Families of rows that turns and mirrors carry onto each other, the same ones carrying the whole set onto itself: the rest of each named row's family, in list order:
3 families of 6 rows:
roni: [-0.59,  2.87, -1.52,  1.12,  0.95,  2.35, -2.41, -0.96, -1.36, -0.48,
 -3.34, -0.83,  0.01, -2.61,  0.73]
Zalor: [-0.79,  3.18, -1.23, -2.01, -0.95,  0.92,  0.06, -0.97, -0.42,  0.61,
 -1.63,  0.64,  0.08, -2.29,  0.08]
tif: [-1.49,  4.87,  0.01, -0.80, -0.19,  0.25,  0.10,  0.19, -0.78,  0.40,
 -1.33, -0.26, -0.99, -1.11, -0.01]
Misol: [-1.52,  3.36,  0.98,  1.11,  1.15,  0.63, -1.13,  0.68,  0.89,  0.38,
 -0.39,  0.61,  1.02, -0.67,  1.67]
Ruz: [ 0.84,  1.13,  0.62, -0.15, -0.49,  0.34, -1.05, -0.06, -1.04, -0.75,
  0.83,  1.21,  0.81, -0.50,  0.24]
Ren: [-0.61,  2.97, -0.44,  0.13,  0.61,  1.29, -0.82,  2.14,  0.25, -0.40,
 -0.84, -1.06,  1.14, -1.82,  2.28]
sav: [ 0.07,  1.77, -1.25, -0.29,  2.19,  1.03, -1.81, -2.88, -0.79, -0.51,
 -0.36, -1.31, -1.78, -1.76,  0.46]
dunid: [-1.28,  3.35, -0.58, -0.72,  1.47, -0.22,  0.37,  0.23, -0.87, -1.28,
 -1.41, -0.52, -0.76, -3.15, -0.77]
Dapod: [ 0.21,  1.80, -0.19, -0.76,  0.76,  1.79, -2.03, -2.92, -1.04,  0.29,
  0.11, -1.67,  0.27, -1.61, -1.30]
gup: [ 1.35,  4.17,  0.62,  1.67, -1.03,  1.55, -2.00, -0.10, -0.48, -0.70,
 -0.66,  0.83,  0.73, -0.43,  0.18]
bot: [ 0.82,  2.19,  0.18,  0.54, -0.01,  2.03, -1.73, -0.30,  1.07, -1.21,
  0.42,  1.52, -0.10,  0.67, -0.02]
Ter: [-0.30,  2.35,  0.71,  1.03, -0.55,  1.79,  0.28, -2.38,  1.38, -1.78,
 -0.92, -1.06,  0.67, -0.74,  0.22]
bika: [ 0.08,  1.91,  0.04,  1.09,  0.60,  1.18, -2.26, -0.21,  0.58, -3.36,
 -1.03, -1.66,  1.01, -1.29, -0.62]
Pino: [-0.57,  4.23, -0.61,  0.27,  1.42, -0.37, -2.24,  0.35, -0.16,  0.82,
  0.70,  0.00,  1.17, -2.07,  0.61]
fibo: [ 1.44,  1.39, -1.13, -0.63,  1.40,  1.61, -1.29,  0.02, -1.46, -0.34,
 -2.96, -0.02, -1.53, -1.44, -0.46]
Tabis: [ 0.26,  3.69, -1.11, -0.43,  1.26,  0.07, -2.67, -0.66, -0.87, -0.04,
 -3.45, -0.37, -1.42, -2.01,  0.41]
fufa: [ 0.99,  1.84,  1.20,  0.28,  1.45,  2.38, -1.11, -1.45,  1.27, -2.55,
 -0.98, -1.38, -0.77, -1.42, -0.13]
bubu: [ 0.31,  0.66, -1.58,  0.00,  1.85,  1.94, -1.64, -1.89,  0.96,  0.32,
 -0.91, -1.61,  0.12, -0.46,  1.05]

Same family as Misol: tif, sav, bot, Tabis, fufa
Same family as Ter: dunid, gup, Pino, fibo, bubu

